(in the rows, 128 means zero)
Named moves, each a turn or a mirror, and the order they were made in; the first pair answered:
B (before -> after):
[112 123 107 144 110 102 169 150 133] -> [113 154  96 120 153 106 109 128 153]
[108 125 137 112 109 130 146 128 136] -> [111 139 132 103 123 131 123 117 144]
[156 147 131 145 169 149 106 124 151] -> [156 116 142 166 128 145 166 148 132]
C (before -> after):
[148  86  87 163 151 152  61  77 159] -> [156  90  79 199 180 107 152 114 103]
[124 111 144 126 120 157 115 128 115] -> [139 127 125 130 145 161 113 122 120]
[115 105 134 124 118 133 101 128 116] -> [135 125 115 134 150 138 100 119 128]
[111 147 111 130 125  98 175 163 126] -> [ 86 132 130 107  77 120 128 149 145]
U (before -> after):
[ 97 102 161 126  78 107 180 166  86] -> [ 79 121 145 119  72 100 180 172 108]
[118 161 146 117 142  98 132 123 123] -> [123 152 143 119 143 100 129 120 111]
[116 143 146 110  99 130  95 125 120] -> [140 126 159 121 101 138 104 124 104]
Pairs:
Between the rows of a pair lie 2 to 3 moves.
[113 168 140 123 114 116 153 157 124] -> [133 129 177 119 107 139 111 134 104]  C U U
[181 144 141 132 122 148 171 132 141] -> [163 137 159 116  92 160 134 122 155]  C C
[167 136 123 126 171 172  80  94 141] -> [185 101 123 158 135 184 129 102 145]  B C C
[170 132 120 127 183 125 135 135  76] -> [138  82 155 107  91 154 110 138  92]  C C B
[153  83 157 135  72 162 153 121 143] -> [176  87 160 137 101 174 134 106 138]  B U B
[107 113  90 147 178 113 106 121 125] -> [ 98 109  97 135 165 124  85 116 134]  C C C
[102 110 129 102  93 130  93 127 126] -> [ 95 104 132 110  95 112 136 146 101]  C C C
[119  91 106 162 105 112 188 148 135] -> [107 108 112 117 101 143  83 110 182]  C B
[138  85 135 158 142 114 145 132  91] -> [152  70 133 155 119 143 132 116 124]  C C B
[140 110 122 147 131 131 144 134  97] -> [129 115 123 139 144 122 129 138  91]  B C
[140  71 171 116 121 179  73  91 117] -> [183  76 142 171 153 161 170 107  98]  C B
[ 86 137 151  86  84 103 102 123 129] -> [ 89 135 151 101  95  87 148 140  99]  C C C
[118 143  96 134 135 133 154 140 165] -> [100 136 113 116 113 140 122 132 172]  C C B
[108 147 107 143 142 111 118 130 161] -> [ 97 120 119 150 104 120 126 137 163]  B C
[127 115 156 148  86 133 197 154 101] -> [128 188  90 131 138 144 143 123 188]  U C C
[148 160 120 119 124 147 117 116 153] -> [121 135 141 121  91 129 151 143 118]  C C
[126  73 132 135 114 109 128 148 108] -> [112 111 100 114 106 123 112 144 166]  U U C
[110 130 107 124  82 127 104 157 158] -> [131 160  83 136 141 106 124 156 149]  C C B
[108 102 142 124  89 143 124 138 127] -> [121 127 125 136 139 113 161 148  95]  B C C
[178 128 105 184 175 148 134 101 124] -> [168 119 118 163 152 167  88  87 152]  C C C
[137 157 106 130 161 107 129 141  97] -> [143 104 149 122 117 140 102 123  90]  C C U
[157 138 150 147 133 145 136 112 137] -> [150 133 151 138 127 149 128 113 145]  C C C
[133  98 156 125 113 136 115 113 105] -> [153 126 134 132 159 133 108 102 113]  B C
[ 96 155 144 106 117 127 123 145 147] -> [130 117 179 126 128 136 120 132 107]  U U
[ 88 136 138  99 109 129 112 137 152] -> [133  92 169 122 117 138 126 128 105]  U U
[104  78 168  91  93 151  23 113 126] -> [149 113 125 162 188  77 184 161  46]  C C
[136 118 127 146 172 114 115 119 104] -> [135 114 130 141 170 125  94 109 118]  C C C
[ 98 134 131 120  99 135  99 125 151] -> [128 150 104 132 128 139 108 116 165]  B C
[149 123  86 151 161 144 114 106 161] -> [137  92 104 155 108 157 122 112 167]  B C C
[135 154 112 125 110 137 139 130 172] -> [121 144 124 125  89 129 158 148 152]  C C
[124 130 110 144 149 117 143 141 124] -> [114 107 129 131 104 137 130 135 137]  C C B
[128 146 123 126 139 137 118 127 138] -> [135 135 122 136 131 144 127 130 145]  B C C
[147 143 144 103  94  99 118 114 148] -> [167 129 151 117  92 101 133 113 139]  U U U
[110 135 135 111 106 120 133 137 130] -> [130 140 117 124 130 120 153 137 128]  C C B
